Here are some numbered points:
[ 0.3   0.04  0.05 -1.09  2.06  0.1   1.91  1.37 -1.25  1.05 -0.45  0.13
  0.62  0.3   0.02  0.8  -1.17 -1.24 -1.29 -0.88  0.46  0.2  -0.31  0.95] 0
[ 0.82 -0.26 -1.15 -0.08  0.46  0.66  0.61 -0.7   2.61  1.67 -0.6   1.92
 -0.45  0.61  0.08  0.89 -0.37 -0.57 -0.81 -1.03  0.87  0.6  -1.01 -0.3 ] 1
[-0.31  0.46  1.32  1.1  -0.54 -0.48  0.05 -0.11 -1.38 -0.42  0.3  -0.49
 -0.05  0.98 -0.69 -0.29  0.09  0.43 -0.35 -0.12 -0.34 -0.41  1.29  1.05] 2
[ 0.96  1.15  1.81 -0.08 -1.06 -1.39 -1.3  -1.12 -0.5  -1.23 -0.16 -0.15
 -0.95 -0.55 -1.27 -0.09  1.62  0.88  1.01  1.04 -0.9   0.87  0.88  0.19] 3
[ 0.03  0.94 -0.74  2.48 -1.51 -1.49 -1.14 -1.42 -0.04 -1.47 -1.29  0.99
  0.09 -1.59 -1.34 -1.41  1.52  0.32  0.37  0.1  -1.8  -1.62  2.7  -0.42] 4
[ 0.03 -0.15  0.38  1.89  1.84  0.22  0.46 -0.38 -0.04 -0.23 -0.55  1.42
  1.24 -0.97  0.51 -0.89  0.78  0.7   1.12 -0.22 -0.7  -0.84  0.3  -0.06] 5
[-0.68  1.51 -0.31  1.01  1.62 -1.36 -0.84 -1.54 -0.04 -1.39 -1.58  0.62
  0.81 -1.87 -1.09 -1.64  2.52 -1.11  1.04 -0.84 -1.36 -1.52  0.6   0.68] 6
[ 0.03  1.31  1.14  0.54  0.63 -0.6  -0.23 -0.72 -1.21 -0.82 -0.97 -0.07
  0.42 -0.37 -0.66 -0.83  0.7   0.04  0.2  -0.25 -0.76 -0.74  1.07  2.35] 7
[ 0.22 -0.88 -0.18  0.48  0.07  0.99 -0.32  0.12 -1.85 -0.02  0.99  0.02
  0.25 -0.55  1.79 -0.46 -0.18  1.25  1.14  1.01 -0.49 -0.33 -0.32 -0.81] 8
[ 0.03 -0.04 -0.16 -1.43 -0.52 -0.34  0.07  0.53 -1.9   0.38 -0.06 -0.42
 -0.58  1.24 -0.55  1.76 -1.17 -1.26 -1.29 -0.57  1.31  1.31 -0.58  0.57] 9
[-1.03  0.07 -0.2  -0.9   1.68  0.14  1.46  0.79 -1.58  1.13 -0.43  0.6
  0.36  0.45  0.09  0.93 -0.98 -1.11 -1.16 -0.81  0.62  0.48 -0.44  0.75] 10
[ 0.03 -0.98 -0.53 -0.05 -0.02  1.6  -0.3   0.44 -0.04  0.21  0.98 -0.57
 -0.24  0.    1.79 -0.55 -0.21  0.87  1.03  0.42  0.48 -0.23 -0.9  -1.09] 11
[ 0.58 -0.72 -0.03 -0.36  0.04  1.1   0.59  1.2  -0.04  0.68  0.74 -0.1
 -0.27  1.25  0.39  0.46 -0.57  0.17 -0.27 -0.2   1.23  0.35 -0.75 -0.54] 12
[ 0.03 -0.99 -0.82  0.56  0.68  1.72  0.58  0.66 -0.04  0.47  0.34  0.
  0.71 -0.33  2.   -0.8  -0.31  0.68  0.53 -0.08 -0.19 -0.99 -0.66 -1.19] 13
[ 0.03  0.03  0.06 -1.53 -0.41 -0.49  0.05  0.89 -0.04  0.21  0.07 -0.73
 -0.53  1.09 -0.56  1.82 -1.27 -1.53 -1.4  -0.45  1.24  1.38 -0.44  0.85] 14
New points follow, each followed by the numbers of its five nearest points above by angle, nearest first.
[-2.28 -0.07 -0.52 -0.47  1.58  0.53  1.79  0.67 -0.04  1.48 -0.62  1.15
  0.33  0.44  0.07  0.76 -0.86 -0.86 -1.1  -0.96  0.68  0.1  -0.61  0.19] ~ 10 0 1 9 14
[-0.26 -0.84  0.08  0.24 -0.17  1.11  0.11  0.77 -0.04  0.23  1.18 -0.17
 -0.22  0.53  0.87 -0.07 -0.22  0.75  0.55  0.19  0.7   0.03 -0.66 -0.9 ] ~ 11 12 13 8 1
[ 1.18 -0.94 -0.11 -0.69 -1.09  1.45  0.58  1.99 -0.04  0.17  1.15 -1.42
 -0.55  1.82  0.05  0.11 -0.84  0.12 -0.49 -0.39  1.69 -0.33 -0.9  -1.01] ~ 12 11 14 9 13
[-1.72 -1.03 -0.79 -0.02 -0.56  1.81  0.11  0.65  1.03  0.67  0.99 -0.23
 -0.56  0.81  0.89 -0.12 -0.29  1.03  0.37 -0.21  0.92 -0.2  -1.07 -1.32] ~ 11 12 13 8 1
[ 0.03  0.23  0.5  -1.68 -0.33 -0.59  0.29  1.04 -0.04  0.11 -0.08 -0.83
 -0.42  1.24 -0.81  1.74 -1.24 -1.3  -1.41 -0.48  1.06  1.17 -0.28  1.12] ~ 14 9 0 10 12
[-0.55  0.47  0.89  1.75 -1.51 -1.11 -0.94 -1.21  2.83 -1.12  0.13 -0.15
 -0.32 -0.9  -0.92 -0.61  0.43  1.2   0.29  0.73 -1.46 -0.63  2.53  0.39] ~ 4 3 6 2 7
[-1.05 -0.49 -0.96  2.06  1.94  0.16  2.17 -0.8  -0.1  -0.66 -1.39  0.26
  3.51 -1.77  0.13 -1.68 -0.16 -0.49 -0.27 -1.22 -1.54 -1.92  0.06 -0.25] ~ 5 6 13 4 7
[ 0.97 -0.18  1.41  0.29 -0.41  0.09  0.22  0.84 -0.04 -0.18  0.86 -0.5
  0.01  1.01 -0.29  0.19 -0.34  0.74 -0.1   0.33  0.02 -0.1   0.56  0.44] ~ 2 12 3 14 9
[ 0.03  0.33  0.48 -1.55  0.18 -0.32  0.63  0.97  0.54  0.27 -0.37 -0.54
 -0.31  1.08 -0.8   1.33 -1.11 -1.15 -1.28 -0.71  1.16  0.97 -0.37  1.23] ~ 14 9 0 10 12
[ 0.03 -0.33 -1.    0.14  0.61  0.72  0.32 -0.3  -0.04  1.71 -0.49  2.08
 -0.36  0.63  0.31  0.85 -0.13 -0.1  -0.42 -0.77  1.06  0.71 -0.88 -0.58] ~ 1 10 12 0 9
[-0.11 -0.42  0.38  0.19 -0.41 -0.32 -0.95 -0.38 -0.04 -0.38  0.26  0.85
 -0.7   0.04 -0.26  0.17  1.36  1.86  1.65  1.41 -0.24  0.82 -0.35 -0.92] ~ 3 8 11 4 5
[ 0.55 -0.78  0.2   0.7   1.13  1.42  1.79  1.13  1.85  0.25  0.06 -0.34
  0.82  0.08  0.56 -0.8  -0.3   0.68  0.18 -0.58 -0.05 -1.05 -0.46 -0.55] ~ 13 5 11 12 1
[ 0.03 -0.74 -0.17  0.41  0.82  1.47  1.34  1.11 -0.54  0.72  0.35  0.11
  0.48  0.29  0.97 -0.22 -0.51  0.43 -0.09 -0.45  0.36 -0.5  -0.54 -0.6 ] ~ 13 12 11 0 8
[ 0.22  0.15  2.08 -0.08 -0.78 -0.37 -0.57  0.12  0.92 -0.59  0.9  -0.26
 -0.65  0.67 -0.71  0.91  0.19  0.99  0.36  0.8   0.12  1.26  0.19  0.18] ~ 3 2 14 12 9
[ 0.03 -0.93 -1.97  0.75 -0.32  2.01  0.29 -0.89  0.73  3.04 -0.86  3.42
 -0.46 -0.23  1.31  0.14 -0.08  0.6  -0.18 -1.05  0.06 -0.38 -1.21 -1.5 ] ~ 1 13 11 12 5
[ 2.24 -0.74  0.49 -0.56  0.1   1.1   1.35  2.31  0.79  0.11  1.03 -1.18
 -0.13  0.98  0.13 -0.04 -0.95 -0.37 -0.69 -0.61  1.04 -0.25 -0.68 -0.3 ] ~ 12 0 14 11 13
[-1.26  0.38  1.27  1.5   0.18  0.    0.44  0.03 -1.1  -0.4  -0.14  0.53
  0.29  0.36 -0.44 -0.34  0.5   0.94  0.32 -0.18 -0.37 -0.5   0.63  0.49] ~ 2 7 5 4 6
[ 3.71 -0.88 -0.39  0.42  0.17  1.66  0.89  1.31  1.24  0.65  0.44 -0.18
 -0.02  0.89  0.66 -0.46 -0.23  0.54  0.22 -0.42  1.13 -0.59 -0.83 -1.06] ~ 12 13 11 1 8
[ 0.03  3.06  2.45 -0.58 -2.1  -1.81 -1.23 -1.25  0.32 -1.7  -0.8  -1.24
 -1.13 -1.21 -2.1  -0.36  0.49 -0.3  -0.51 -0.32 -1.49 -0.08  1.6   0.35] ~ 3 4 7 2 6
[ 0.03  0.78  3.15 -1.19 -0.74 -1.1  -1.24 -0.79 -0.04 -1.19 -0.01 -1.32
 -1.2  -0.41 -1.37  0.46  1.07  0.26  1.24  0.34  0.3   3.09 -0.39  0.74] ~ 3 14 7 2 9
[ 1.07 -0.54  0.06  0.6   1.37  0.91  0.73  0.68 -0.04  0.51  0.13  0.25
  0.67  0.36  0.85 -0.44 -0.12  0.33  0.11 -0.11  0.26 -0.47 -0.21 -0.08] ~ 13 5 12 11 0
[ 0.03 -0.37 -1.05  0.26  0.5   0.75  0.52 -0.26  0.43  1.78 -0.43  2.27
 -0.26  0.67  0.43  0.9  -0.25 -0.27 -0.53 -0.74  0.94  0.54 -0.85 -0.61] ~ 1 12 10 0 13
